Each path below is one point turned by a fixed rotation once a step. After each direction that follows a path, write how fast that rotation turns it, in degrees each step (0 if it stays still).
Each turn is a multiple of 5 degrees from 10 to 175, or 0.
Each row of a path follows its step; steps can be skipped.
Path 1:
step 6: [-16.2  14.5 -27.7 -20.0  11.8  -1.9 -15.0  15.5   9.7 -28.4   6.5  -7.3
 -12.2  -6.5   8.8   1.2 -20.9 -15.4 -20.6  24.4   5.0  -2.0 -14.8  15.6
   2.2  41.2 -20.1  18.4  -3.8  14.1   0.7  -0.9  -7.1 -12.3  23.7   5.0
   9.9  23.0   3.1  12.6 -18.6  27.8  -4.6  24.2  -1.6 -30.7  -5.0   0.9
  12.4   0.6  -8.3  19.1  16.7 -23.2  -1.7  15.0  -8.9 -21.7  -5.5   2.7
 -14.8   0.6  -3.3  -3.3 -12.3  -6.5   2.9   5.3  10.8   2.3 -11.3  -3.4
  26.9   4.5  -6.0   0.8]
step 7: [  7.2 -16.4  13.0   3.6   7.6  -5.0  15.7   1.1  28.6 -15.5  29.6  -0.4
 -34.9   2.9   4.0  -3.6  13.4  -4.7  -6.9  13.3 -11.0   0.2  16.4  18.4
 -11.8   5.3 -21.5  -4.9   5.5  23.7  -8.7  34.5   2.9  18.3  -5.0  -0.4
 -22.5   0.1  11.8  13.3 -17.9   6.2   8.2   9.6   6.2  -4.3  25.4  -7.9
  -6.1  35.4   7.4  22.4  -3.6   0.6  -4.2 -13.6   3.6  16.6   7.0   7.8
  -6.2   0.3  -1.6  -3.3   8.6  13.6  22.8  22.2  -3.5  19.4   6.6   5.7
   8.3  27.1  25.9  11.1]
step 11: [ -1.4 -37.6 -15.0   5.5  -6.7  -9.9   5.4  18.8  10.6  -0.7   2.8   1.8
  -5.6   8.7 -15.9  16.2 -28.3   5.0 -10.7  39.5   6.3  13.1 -12.5 -11.3
  25.7  14.9 -23.4   0.6 -29.2 -13.5  -6.7 -13.2   9.4  -0.7  15.9  -0.5
  23.1   5.2   9.2  22.6  -0.4  -2.3   2.1  -8.2  28.2   8.9 -14.3  13.5
   8.1 -15.5  16.5  -1.2  16.6 -12.8  -1.6   9.1  -5.6 -23.0   4.7  -0.9
 -21.2  -2.4 -27.0   2.5   0.4  -2.5   6.6  -5.2  10.0 -14.3  22.2   9.3
  16.3  -5.3  14.7  -8.6]
step 13: [-21.1  -3.6  -6.2  -7.0  16.0   8.3  -4.2  -2.7  18.8 -10.6  12.1  11.4
  13.5 -15.7  13.3  19.1   3.1  -3.3   8.1   9.2 -11.2  -3.3  15.1 -12.5
  12.5   3.9 -15.7  18.8 -11.1  -2.2 -12.1  28.0 -16.0  19.4  15.2   8.2
   4.5   5.3 -15.8  -5.5 -20.6 -20.1   6.8  14.1   4.8 -19.2  13.9   9.9
   8.5   7.9  51.0  -1.2 -12.1  14.5  17.4 -19.5  -4.2  -4.2  25.3 -18.2
 -20.8 -14.6 -33.5  -4.3   8.5   2.9   4.6  -6.7  20.9  -9.6  -1.2   8.9
  -1.3   9.1  19.9  -4.5]
step 15: [-25.9  -1.6 -26.9   2.8   9.8   5.0  11.9  -0.2   3.1 -17.1   7.5 -12.8
  16.5  19.3   4.4  -6.7   3.7  -9.1 -11.5 -12.8  -9.3   0.3  38.0  24.4
  -9.2  20.9 -31.7  10.4  -9.6  23.8  -1.1  -9.4   7.2  -0.2   7.1  14.9
  11.0   1.6  -5.5  19.3   1.9   4.0  11.7  41.0   1.2 -14.6  10.7 -21.9
   9.8  -2.2   6.3   2.0 -25.1   5.5  24.0  -2.2  12.4  27.8   0.0 -15.0
   0.6  -6.2  19.0  -6.5  -6.4  12.0 -23.8  -6.4  16.3 -18.6  13.1   5.2
   6.0   2.0  -5.2  -6.8]
step 18: [  1.7  13.6   6.1 -15.3   8.6  17.3  -5.3  -2.4   7.2 -26.2  22.4  -4.5
 -30.9  -0.5  -4.1   6.1   7.9  -1.6  -6.9   9.2  -5.1  -2.0  18.1  -1.7
  -9.5  22.0 -21.7  -0.2  -3.1   3.6  -0.7  25.8  -8.6  10.3  20.0   2.9
  21.0 -30.2 -24.6   3.6  -6.0   6.6  -6.7  16.0  20.3   9.9  -9.2 -15.3
 -18.2 -20.1   6.6  10.8 -14.2   7.2   8.3 -15.3  20.4  -9.1  11.2 -24.1
 -30.6  14.9 -14.8  31.7   6.4  14.5  -5.8  10.9 -15.4 -25.1  -7.3  11.6
  11.4  -8.9  -2.2  -3.5]
step 20: [  3.4 -16.6 -14.1   5.2 -12.4  -1.6  33.0 -20.8  19.4 -13.5   7.8   0.8
  20.1  18.6  -4.5   6.1  -0.7  -7.2   6.5  22.7   0.1   3.3  11.2  13.9
 -21.3  17.3 -26.1  31.4 -11.0  20.8   4.4 -18.0 -20.2   5.2  -7.5   6.7
  -4.1  -0.6   5.3  14.8  -2.2 -12.2 -27.7  -5.4  -0.4 -10.4   4.4 -25.4
   2.0  -8.1 -13.7  -1.5  -7.9 -26.8  24.9 -20.4  -0.3  -8.3   7.4  -3.2
 -18.2  10.2 -18.2 -12.3  11.9  11.8   8.3  -2.8 -23.0  -7.1   6.8   1.7
  22.8 -19.9   3.1 -25.2]
step 21: [ 18.2   3.5 -10.7  -7.7  -5.0  22.9  12.9 -15.3   8.0 -10.8   5.8 -20.8
   2.0   7.9 -20.5 -11.0  14.2   6.5 -32.1  16.3  -3.4  -3.2  19.0  -0.3
  -6.5   2.0 -29.6  -0.4  14.1 -10.2 -10.6  16.0 -14.0  -3.2   8.6  27.4
  28.4   9.0  29.5 -17.4 -11.0   6.4  -5.0   2.6   9.2  13.7  20.2 -11.1
   4.4  -1.5  12.0  -4.2 -13.3  24.4  11.7  32.6  18.6   5.3  -5.2 -13.9
 -11.6 -33.9   2.9   6.6  20.4   0.6  11.4   8.6   7.1   3.8  -4.9  -1.1
 -14.7  -1.0  -5.2 -22.1]
step 24: [-20.7  -2.0  -5.3  10.8   2.7   3.0  -8.8  14.9  31.3  -6.3   3.7  15.9
 -20.4   5.5 -30.4  11.2  16.8   6.3 -12.0  25.5 -20.1 -22.1  -8.7  16.4
 -15.7  18.9  -0.4  18.0   1.8  -8.7  -1.8  23.7  18.6  -4.6   0.7  10.5
   4.4  -2.1  -5.4   7.7  -5.4  25.6  13.4  21.0  31.0  15.4  21.9  -2.8
   8.5  14.9   5.2   3.0  -2.0   2.1  13.8  -6.2   9.6   8.1  24.9   1.1
  -5.1 -35.6  11.2  17.3 -26.2  -2.9  -1.8  23.9   7.6  -4.4   2.1  -5.5
  -3.3  11.5  17.7  -3.4]
Speeds:
[-1.4  8.8 -3.5 -7.5  1.1  2.6 -4.5 -6.7 -2.2 -2.0  4.2 -2.1  1.8 -5.1
  1.4 -2.8 -1.7 -1.7  4.7 -1.6  0.7  1.5 -3.7 -4.5  9.8  2.6  6.5 -1.5
 -1.9  1.0 -0.9  6.7 -2.6 -2.7  4.7  0.8 -4.6  1.0 -1.2  2.4 -4.5 -5.1
 -5.8 -5.3 -2.3  4.9  3.3  0.4  3.0 -4.5 -0.1 -5.6 -0.6  5.5 -1.5  1.8
  7.5  1.9  4.5 -1.6 -2.1 -2.5  0.0 -1.4  0.5  4.6 -0.2  1.4 -3.6  0.7
 -1.0 -1.6 -1.7 -0.5 -2.0 -0.4]  85
[ -3.5  -4.3  -4.2   0.3   0.6  -0.1   3.8  -4.9   0.2   5.1  -1.6   0.4
  -4.4  -1.0   2.5   2.6  -4.6   3.1  -4.3  -1.8  -3.2  -8.8   2.4   3.6
   5.4   5.9  -1.3   0.1   4.5   7.4   3.4  -0.2   3.1   2.1  -3.3   2.4
   4.7   3.1  -2.6   0.6  -1.1  -2.4  -4.5  -4.9   2.1   0.4  -0.9   4.2
  -2.3  -3.3  -3.8   5.2  -3.4   0.9  -4.3   0.7  -4.8  -2.7   2.8  -2.1
   3.4  -5.2   3.0   7.6  -0.3   2.8  -0.7   4.0   1.5  -3.5  -3.9  -1.9
  -2.7  -0.7 -10.1  -1.3]  120
[ 1.1  7.2  4.4  2.3  3.9 -4.9  3.2  0.1  2.3 -7.1 -3.9 -1.0  2.7 -4.4
 -2.5  0.1 -7.0 -2.4  3.0 -0.4  7.6 -4.5  0.5  7.1  1.4  3.2 -1.2  4.1
 -0.3 -1.2  0.5  4.1  2.1  0.3  0.5  1.3  5.7 -4.7  4.9  2.9  3.6  2.6
 -1.9 -2.0  4.0 -1.7 -2.2 -6.0  6.3 -4.5 -2.9  0.1  1.8 -3.3  4.8  1.8
  0.6  1.4 -3.7  7.1  1.4 -0.5  0.3 -1.0  7.0  0.5 -2.1 -1.7 -0.7 -3.1
 -1.0 -3.1 -0.3 -5.3 -4.6  7.1]  125
[ 2.1  2.0  0.7  2.7 -4.2  5.7  0.6  1.2  6.2  3.1  1.2 -1.9  5.5  4.5
  0.6 -4.1 -0.1  8.8  4.1 -1.8 -2.1  1.2 -5.9  1.4  3.0  8.1  1.1 -0.4
 -4.1  6.8  3.3  0.9  4.4 -1.3  5.6 -3.2 -0.5  1.1  0.5 -3.9 -2.8 -0.1
  0.4  1.0 -3.9 -1.5 -7.2  1.7 -4.5  2.8 -8.7  3.5  6.6 -2.0  5.5  1.8
  0.4 -1.2  0.1  6.9 -2.7  2.3  0.3 -3.3 -2.1  3.8  4.5 -4.2  4.7  0.3
  3.1  0.3 -2.9  0.7 -1.9 -0.2]  135
[ 1.2  2.5  2.6  5.4  0.4  4.6 -0.5 -0.6 -1.9  2.3 -3.7  3.5  1.5 -2.0
 -1.6 -2.6  9.2  2.3  0.3  5.2 -0.4 -1.4 -1.7 -0.4 -4.5  8.6  0.2  1.3
  5.1 -0.2 -2.8 -4.8 -1.2 -6.0 -3.0  8.0  1.5 -3.1 -4.9 -0.7  2.9 -4.9
 -1.2  0.5  3.0  0.6  0.3 -2.4 -2.7  0.5 -4.1 -8.1 -1.8  3.1  5.8 -1.6
  1.3 -2.0  1.6  0.6 -1.0 -3.0 -0.9  3.8  3.0 -2.1 -1.7 -0.7 -5.2 -5.7
  1.8 -8.7 -6.1 -1.7  5.0 -5.5]  10
Path 2:
step 1: [-20.7 -14.0 -11.5  -1.5  13.0  -7.5 -11.6   4.1   1.4   6.3  42.3  -6.9
   8.3 -24.3  -5.2 -10.1  -5.9   4.0 -10.9 -24.1  -5.6 -24.5  -1.1   3.0
 -21.8  -1.1   5.6  -3.6   3.9 -15.0  24.1 -12.6   3.0   1.2   1.7  17.6
 -12.2  16.9  -8.4  -8.6  -5.9 -10.2  18.5   2.0 -37.5 -16.2  -8.8   6.3
  -6.1   6.0  27.0  -0.2   1.8  -1.4  11.4   5.3  18.8   6.7  -5.6  -8.5
  13.2  11.5 -45.2 -32.7  -7.1   3.6  12.0 -23.5  -4.3 -37.7   5.2  -3.8
  -1.9   0.0   2.2 -11.7]
step 3: [ -4.4  14.2   7.2  23.7  10.8  19.1 -15.9   7.8  -2.1  -0.2  20.4   8.5
  16.7 -16.4  29.0  14.9 -14.0  -6.6 -21.0 -28.0   7.8 -14.2  12.3 -24.5
 -31.1  -1.9  24.9   5.7   0.1  -5.1  10.7 -21.3   9.9 -25.9  -7.8  17.7
 -13.3  27.0  12.9   4.3 -23.3   9.0  26.0   8.9  -5.1   5.2  -2.6  -0.4
  -2.8  -5.3  14.2 -18.4 -14.8 -21.0  -5.0  -3.6  13.0 -12.1   0.5  -5.8
  19.1  13.0 -14.7 -19.2  25.7  19.0  -4.3  -2.2 -15.9   3.4 -11.6  12.4
  -1.7  -5.8  12.0 -21.6]
step 4: [ 12.5  -5.5  -2.5  -2.2   7.3   7.4   1.2  -5.5   3.4  -6.3  27.9  37.5
   9.5   2.7  -3.7  -5.9   3.7  -0.2 -18.2 -20.5 -38.6   6.7   3.5 -12.8
  -8.4  27.2   2.4   3.5  13.9  -6.9  13.7   3.4  -9.8   1.9  -7.3  26.4
  20.9   1.0  -4.9  -0.1 -42.0  -9.6  14.7 -21.6 -25.8   9.1 -14.8   0.7
 -14.0 -11.0  -0.4  -7.5  -5.3  -7.4  -5.1   2.5  10.1 -16.2 -14.1  23.7
   8.3  11.7 -41.3  15.5  19.4  -2.7  -2.9   8.6   3.5   4.7  10.4  -6.3
 -35.5   4.0  -5.8 -10.6]
step 7: [-12.3  12.1  -8.9  19.4   1.3  23.9  -5.3   8.5   4.3 -33.8  -5.7 -12.8
   5.0 -10.0  25.4   7.1 -30.4   9.9 -22.9  -9.8   5.1  -9.1  -3.2   4.4
 -18.8   9.1  24.8  -6.0  13.7 -19.7  29.5   3.6  -5.3 -27.8 -11.2  31.3
   2.4   4.3   2.9 -13.6 -27.5  -4.6   1.2   5.7  -5.7   2.2  -3.6   8.7
  -3.0   0.0  -0.3 -29.0 -31.6 -27.0 -12.9 -19.1  10.7  -8.0   4.1  -6.0
   3.2  29.9  -8.3   1.8  13.7  -1.3   7.9  -5.5 -18.1   6.7   9.6  -2.6
 -13.2  27.5  16.2 -13.1]
step 9: [-29.8  -6.0   8.3  -4.7  -1.8  34.1 -10.0  10.8 -17.6 -17.0  17.6 -19.9
  30.9  -6.9  -9.4 -22.0 -12.2  18.3 -31.7  -9.0   2.4   2.2 -11.9  10.5
 -34.6   8.6   9.7  15.1  11.7 -21.3 -17.7  11.0 -10.5 -12.8  -1.4   3.9
 -11.9  -3.5   5.0   7.0   4.7   7.5   1.2  -9.2 -20.4  -2.8   6.3  25.9
  32.8  14.2   6.0 -20.9 -16.2  -5.6  -7.2   3.5   8.3  10.1   1.3  10.9
 -15.7  28.0 -24.4  -1.3   8.7  -7.8   7.9 -18.6  -1.2  18.5  -3.6 -22.4
  -6.5  -3.7   4.3   0.7]
step 10: [-19.2  -9.3   5.9  -6.6  15.2  19.1 -29.3  -9.7  26.5 -10.6  20.0 -17.1
   3.5  -5.2   5.3 -30.5  16.3  11.2  -8.2  14.7   1.8 -12.8  -7.9   0.9
  -9.7  35.2  35.0 -15.3   7.8  -7.5   0.2  -1.2  -0.9  -7.4  13.3  27.5
  14.1  14.5   6.1   0.5 -11.6   1.5  -5.4  13.4  -7.1  23.0  -6.3  21.4
 -23.5  10.6  14.1  -9.4   2.6 -21.8  -8.4   2.3 -18.7 -16.0   0.3  25.4
 -16.8  -8.6  -8.8 -26.4  30.0  10.8   6.2  -4.8  13.4   2.1   0.2   8.6
  -9.5   3.8  19.1  17.8]
step 20: [ -8.3   2.5  12.1  -4.2   7.6   9.4   7.4  22.1  11.3 -16.0  41.5 -11.4
   5.1 -14.2 -22.5 -18.9   9.1 -15.2  -3.6 -33.1 -14.3   0.1  -1.1 -11.0
  -3.7  21.1  24.9  14.4  -2.2   7.8  17.7  28.6   6.8  10.4  20.4   1.6
  15.1   6.0 -22.6  10.0  -7.8  13.7 -32.5  -1.3 -20.6  -3.5 -11.2  14.2
  -7.5  -3.9  -0.3  -3.4 -16.9  22.5 -19.4  -3.1  27.9   7.4   7.5 -10.9
  -7.9  30.8 -12.4  11.9 -13.5  -4.5 -12.4  -9.8 -14.4   6.0  12.9 -23.3
 -18.9  -4.6  -6.2  -6.9]
step 26: [-19.4  -7.1  15.1  -8.2  20.6   0.3   2.3   7.9   1.8 -13.2  15.3 -21.0
  -3.4  -5.0   6.0 -20.8  -1.1 -17.4  16.0 -21.4  -4.6 -17.9  -0.5 -33.9
 -21.3  16.9   6.6 -20.6  14.1   4.8  -5.8  -7.5  -5.9  13.7  -5.4  10.7
  -5.5   6.1  14.9  -7.6 -15.2 -22.0 -35.0  33.5   0.9 -13.9 -23.7  -2.4
 -10.4 -20.8  18.4   0.1 -21.3 -19.0  -3.5  -4.2  -4.1  -4.8  10.1   3.0
  -2.6   4.1 -11.1  -4.2  31.0  20.1 -20.3   9.2 -25.4  -5.7  -0.7  12.1
   0.8  -7.5  14.4 -26.5]
step 33: [-20.9  -2.8  -0.1 -14.5   0.4  20.4  -2.6 -18.1  -1.2   5.9  28.8  28.4
  -5.4   5.8  13.9  -1.8  -5.4 -13.9  -0.8 -35.7   2.3  -5.6  18.4  -5.5
 -14.1  17.9   3.8  -0.7   2.7  -9.4   5.5  -4.6  23.9 -11.0  -3.7   3.7
  38.0  22.0  17.7  19.0 -27.6   8.4  12.4   3.7 -11.7   9.4 -20.3   4.5
  -9.7  -0.3  20.2  10.7 -10.1   5.0   3.1  29.7   1.5  -6.7 -12.6  14.8
 -14.4 -13.6  -2.9 -26.7  13.7  28.2  -5.0  -5.3  -1.0  10.5   4.4 -13.6
 -29.0 -26.1  19.9  -8.8]
Speeds:
[-3.1 -6.4 -4.5  4.6 -2.6  3.0 -1.5 -1.4 -7.2 -3.9  0.1  7.6 -2.5 -2.8
 -0.2  0.9  2.1 -4.5  2.4 -2.4 -1.7  6.5  8.0 -4.7  2.4 -4.4  7.6 -3.0
 -4.2  0.9  1.0  5.5 -1.4 -2.2 -1.4 -1.9  1.8  5.6 -2.6 -0.7 -4.5  2.4
 -2.4 -2.7 -1.1  4.1  7.2  2.1  5.3 -4.1  1.6 -2.4 -3.1  3.2 -3.7 -1.0
 -2.7 -3.7 -5.1 -0.7  2.8  1.9  2.5  0.1 -0.9  0.0  5.0 -1.4 -4.0 -1.9
  5.7 -2.6 -0.9  1.1  0.6  6.4]  25
[ 5.1 -6.6 -2.2  0.8  5.8 -1.6  4.6  1.1  1.5 -1.2  1.1 -0.1 -3.1  1.0
 -2.3  4.2  1.1 -1.2  4.8 -4.4  0.7  5.4 -1.4 -1.9 -4.5 -1.1  4.4 -1.6
  2.8 -5.9 -6.9 -3.5  1.8  4.0 -0.8 -3.4  2.2  0.0 -0.2  5.3  1.1 -2.0
 -2.0  3.8  2.1 -7.2  3.9  2.4  1.3  6.0  5.1  3.9  0.7 -3.2 -0.2  3.1
  1.7  3.0  5.0  4.5  4.5  2.6 -0.4  1.1  5.1  0.1  6.0 -3.1  5.4 -0.3
 -3.0  6.7  3.0  8.4 -0.1  5.4]  25
[ 1.8 -2.5  7.7  2.1 -1.2  0.5 -0.8  3.7  4.8 -1.6  1.4  4.0  1.8 -4.0
  1.4  0.8  2.3  2.1 -3.5  6.2 -5.4 -4.2 -2.4 -7.1  5.3  2.5  5.0 -4.2
 -3.3  4.8 -0.6 -2.3 -5.7  0.0  2.1  1.6  2.6  2.8 -0.6  3.4 -0.6 -2.0
 -5.5  0.4  0.8  1.1  1.0 -3.1 -3.7 -1.3 -0.1 12.6  3.6  3.9 -1.9  4.7
  2.1  7.6  0.0  2.8 -2.8 -4.7 -3.9  2.2 -0.6  3.0  2.1  4.3 -3.8  2.6
 -1.7 -4.1 -1.9  4.5  2.2  3.4]  175
[-1.4  0.8 -6.3  0.2  3.9 -6.9  3.2 -1.2  5.9  2.3  2.3  0.9 -3.4 -3.9
 -2.3 -1.0 -0.1 -6.0 -0.5  4.7 -0.5 -0.1 -4.2  0.4 -0.5 -3.9 -1.3  1.2
 -1.1  6.2  4.5  0.8 -0.2 -2.2 -0.5 -1.8 -1.4  4.1 -6.8  7.5 -1.9  4.5
  1.9  2.8 -1.2 -1.8  0.5  4.6  2.1 -3.3 -6.2 -5.8 -0.7 -1.1 -3.4  2.9
  3.4  0.5 -1.7  8.8 -1.5 -7.3  1.7 -9.9  0.4  2.4 -1.8 -3.9  3.0  2.6
 -1.2 -2.2 -1.6  5.4  3.9 -4.3]  170
[-5.0 -4.7 -1.5 -1.1 -3.1 -4.8  1.7 -0.7  3.6  8.5 -1.9  7.6  1.9  2.6
 -2.0  0.6  2.0  0.5  4.9  0.9 -0.5  4.4 -3.6 -6.8 -6.8 -1.5  2.2 -4.5
  6.1 -1.6 -2.1 -4.9  1.8 -4.1 -4.0 -2.8  0.9  1.4  3.9 -7.4  4.3 -0.2
  5.9 -1.2  3.4 -4.8 -3.7 -0.3 -3.5 -2.7 -1.7  2.1 -2.7  3.5  0.2 -2.5
  3.7  0.3 -2.1 -5.0 -1.3  3.8 -2.0 -3.7 -4.7  1.4 -5.4 -0.8 -3.4  0.5
 -0.1 -0.8 -6.6  0.9  6.8  2.1]  10
[-1.5 -4.3  2.9  0.4 -3.8 11.4 -0.8  1.0  4.6  6.9 -3.3 -4.2 -0.6  4.9
  0.5  4.2  0.0  2.0  3.0 -1.9  2.2 -0.1  0.5 -1.0 -5.8 -0.1  4.0 -4.7
 -2.1 -0.1  1.8  5.7 -1.0  1.0  1.5 -0.7  7.2 -2.2  0.5  1.6  0.6  5.2
  6.0  6.4 -2.0  6.2  3.4 -2.9  0.0 -0.5 -2.5  2.0 -0.2 -5.0 -1.9  1.5
  0.0  0.8  3.6  2.6 -3.4 -2.6  2.6 -6.3 -0.8 -2.4 -1.8  0.1  1.8 -1.7
 -2.5 -4.4 10.5 -5.0  4.9  1.8]  95
